[[-1.34 -4.11  5.18 -0.14 -1.19  0.67 -1.93  1.02 -2.28  2.01  1.15  1.22
   1.02  0.00]
 [-0.36  0.00  0.00  0.48  1.47 -0.26 -3.31 -0.21  0.36  0.16 -1.44  1.54
   0.73 -0.36]
 [ 0.92 -1.32 -0.79  0.00 -0.34 -0.02 -0.18  0.00  0.00  1.86  0.29 -0.78
  -0.30  2.30]
 [ 1.67 -1.52  0.21  0.00 -1.06  0.00  0.00 -4.39  0.00 -1.39  0.04 -4.30
  -0.28  2.12]
 [ 0.00  1.25  2.72  0.64  1.65 -0.48 -2.88 -0.62  0.91 -0.55 -1.30  1.41
   0.76 -0.81]
 [ 1.07 -1.19 -0.65  0.00 -0.26  0.09 -0.50  0.00 -0.77  0.00  0.02 -0.65
  -0.19  0.00]
 [ 0.00 -1.76  0.00  3.40  0.00  0.05 -1.02  2.49 -1.10 -1.01  3.12  0.26
   1.50 -0.09]
 [ 0.96 -0.03  0.00 -0.25  0.00 -0.13 -3.06  0.67 -0.64  1.89 -1.12  1.17
   0.37  1.13]
 [-2.36  0.00  0.00  0.34  0.00 -0.75  0.00 -1.28  2.00 -2.57  0.00 -0.73
   0.43 -1.06]
 [ 0.84  0.00 -3.00  3.42  0.00  0.11 -1.19  0.00 -1.11 -0.91  0.00  0.31
   1.44 -0.05]
 [-0.55  0.85  0.00 -0.83 -2.46 -4.12 -3.77 -1.84  0.00 -1.35 -2.21 -2.85
  -0.29 -1.30]]: -1.34

[[ 0.47 -1.19 -0.30  2.47 -3.21  1.76  1.98  0.56  1.33 -2.76 -0.28 -0.75
  -2.31]
 [-2.00  0.25 -1.96  1.56  0.92 -2.11  2.24 -1.45  2.22  0.77 -0.03 -1.96
   1.65]
 [ 1.32 -0.24  0.90  1.67 -2.07 -3.39 -3.93  2.37 -1.49 -0.30 -0.18  1.91
  -2.25]
 [-0.90  1.81 -0.14 -0.74 -0.17  0.55  1.17  2.45  1.14  1.94  0.00  1.79
  -0.75]
 [ 1.72 -2.50  4.70 -0.01 -4.58  0.67  1.64  0.43  4.29 -0.20  3.34 -4.08
  -1.25]
 [-4.34  3.12  0.91 -0.32 -1.36 -1.25  1.43 -0.22 -1.76 -0.73 -0.14 -3.20
   0.46]
 [-4.87 -5.31  1.09  1.93  2.09  0.47  1.87  0.02 -3.72  1.36  5.13  2.00
  -2.14]
 [-1.87 -1.57 -4.05 -0.96 -0.84  1.17 -0.27  4.10  1.41 -1.12 -0.95 -0.63
  -1.33]
 [-1.77  2.12  1.73  1.11 -3.06 -3.65 -2.73  2.18 -3.07 -0.97 -0.23 -0.47
  -1.94]
 [ 1.01  0.65 -0.48  2.99 -0.84  0.73  1.42 -1.15 -0.39 -1.65 -1.15  1.61
  -1.02]
 [ 2.40 -2.08 -1.07  2.75  0.35 -4.08 -1.50  0.56  3.02  2.21  0.78  2.12
  -0.25]]: 0.47

[[ 1.59  0.35  0.94  3.18  0.64  1.30  0.96  1.96  0.31  1.92  0.31  0.35
   1.92 -0.01  4.16  0.95]
 [ 1.28  0.64  0.64  1.90  1.60  0.96  0.97  2.23  0.96  1.90  1.29  0.95
   2.23  0.31  0.63  2.54]
 [ 1.28 -0.03  0.64  1.91  1.28  1.29  0.94  1.92  0.63  0.00  0.00  2.24
   0.96  0.32  1.60  2.88]
 [ 0.95  0.01  0.95  2.24  1.60  0.95  0.63  3.19  0.00  1.28  1.28  0.32
   1.59  0.02  0.31  1.28]
 [ 0.93  0.30  0.97  1.59  0.30  2.55  0.97  5.10  0.31  1.28  0.32  1.60
   1.60  0.00  3.84  2.56]
 [ 1.60  0.63  1.61  1.91  0.65  0.00  0.65  4.47  0.33  0.01  1.92  0.65
   2.88  0.64  2.56  1.95]
 [ 1.60  1.58  0.31  2.23  1.91  1.93  1.29  2.55  0.30  0.32  0.62  0.32
   1.27  0.64  2.55  0.65]
 [ 1.28 -0.01  1.29  0.64  1.92  1.92  1.59  0.30  0.31  1.27  0.94  0.33
   1.61  0.01  2.24  0.64]
 [ 1.27 -0.01  0.63  1.92  1.27  1.60  0.95  1.26  0.64  0.32  0.62  0.01
   1.27 -0.01  2.24  1.28]
 [ 1.27  0.32  0.64  3.20 -0.01  1.28  0.32  4.47  0.00  0.31  0.98  1.29
   3.53  0.64  1.91  3.53]]: 1.59

[[-2.90 -3.02 -3.20 -3.24  3.22  3.74 -3.29 -3.39  3.23 -3.39]
 [-3.97 -4.76 -4.21 -4.70  4.46  4.73 -4.81 -3.70  5.37 -4.51]
 [ 3.99  3.52  3.61  3.38 -4.19 -4.04  3.25  3.11 -4.42  3.13]
 [-3.27 -3.84 -2.85 -3.31  3.68  3.45 -3.09 -3.77  3.23 -3.38]
 [-3.86 -4.27 -4.16 -3.70  4.35  3.79 -3.49 -3.60  4.44 -3.50]
 [ 2.59  3.23  3.47  2.60 -3.09 -3.27  2.84  1.88 -3.56  2.64]
 [ 2.37  2.62  2.79  3.26 -3.43 -3.11  2.10  2.72 -3.30  2.68]]: -2.90

[[ 1.01 -1.61 -1.17 -2.49 -1.18  3.21 -1.18 -0.31 -1.15  4.08]
 [-0.30  2.74  2.26  3.82  2.27 -2.93  2.29  1.26  2.24 -3.96]
 [-0.30  2.74  2.21  3.75  2.23 -2.85  2.25  1.23  2.21 -3.83]
 [-0.29  2.53  2.06  3.52  2.09 -2.73  2.12  1.16  2.03 -3.67]
 [ 1.07 -1.65 -1.19 -2.60 -1.22  3.40 -1.27 -0.33 -1.20  4.27]
 [-0.32  2.80  2.26  3.88  2.30 -2.99  2.34  1.28  2.26 -4.00]]: 1.01

[[ 2.09 -0.22  1.72  2.87  1.71 -5.43 -4.53 -1.23  0.50  1.06  3.02  2.55
  -2.14]
 [ 0.82 -0.04  1.20 -0.25  0.60 -1.91 -1.90 -0.15 -0.30  1.16  0.27 -0.66
  -0.34]
 [ 0.59 -0.25  0.93  0.03  0.15 -1.97 -1.91 -0.15 -0.47  0.91  1.18 -0.73
  -0.61]
 [ 2.34  0.10  1.28  0.31  2.24 -2.64 -3.14 -1.28  0.88  1.05  0.21  3.29
  -0.45]
 [ 2.32 -0.12  1.91  2.13  2.12 -5.20 -4.61 -1.20  0.58  1.31  2.44  2.46
  -1.71]]: 2.09

[[-3.69 -3.16  2.50  3.30 -2.61 -2.54]
 [-3.11 -2.75  2.48  3.08 -2.45 -2.48]
 [-3.65 -2.91  2.56  3.52 -2.79 -2.83]
 [ 3.81  3.11 -2.63 -3.63  2.73  2.74]
 [-3.43 -2.85  2.40  3.33 -2.68 -2.62]
 [ 4.11  3.37 -2.79 -3.69  2.98  3.06]
 [-3.07 -2.71  2.28  3.10 -2.59 -2.54]
 [-3.82 -3.06  2.63  3.45 -2.73 -2.95]
 [ 4.20  3.26 -2.90 -3.67  3.03  2.89]
 [-3.50 -3.21  2.51  3.25 -3.06 -2.63]]: -3.69
---
[ 0.00 -0.28  2.50  1.54  0.59  4.41] => 1.54
[-3.97 -1.15  1.62  1.18  4.93] => 1.62
[ 4.86  1.69  1.58  0.97  4.41 -0.85  3.46] => 4.41
[ 2.04  4.76 -4.92 -1.66] => 4.76
[ 4.46  3.75 -3.10 -4.16  3.40  3.34] => -4.16
[ 3.84 -3.22  4.50  0.15  3.13] => 4.50
[-1.26 -0.14 -4.96  4.11  2.84  1.09  2.81] => 2.84
---
[[  5  50  84  20]
 [150 135 148 197]
 [ 63  64 186  55]] gives 64

[[ 92 208  90  96  83 194 194]
 [101 188  76  75  60 218 184]
 [ 87 184  77  86  72 199 207]] gives 72

[[-14   1  12  -6 -17   5]
 [  7  16   6   9 -11  -1]
 [ 32  38   0  -2 -12 -28]] gives -2

[[-37  17  35  19   8  24  12]
 [ -2  44 -19 -14 -18  38  18]
 [-14  48   4   4 -15  36  12]] gives -15

[[-33   0  19  37 -23  40  46]
 [-43  10  46  41  44 -39 -45]
 [ 18 -48   8  -9 -49 -16 -29]] gives -49

[[44 17 88 38 53]
 [45 18 91 39 50]
 [46 18 95 40 47]] gives 95

[[22 92 24 27 27]
 [53 66 54 54 54]
 [93 32 91 89 89]] gives 91

[[ 33 -15 -32 -21]
 [-44 -29   3  21]
 [-48 -36  40  35]] gives -36

[[ 30 165 194  23  92]
 [176 108 198  57 120]
 [110 142 165  60  99]] gives 165

[[102 211   0 144  12]
 [162 149 139  59  68]
 [170 146 143  72  66]] gives 143
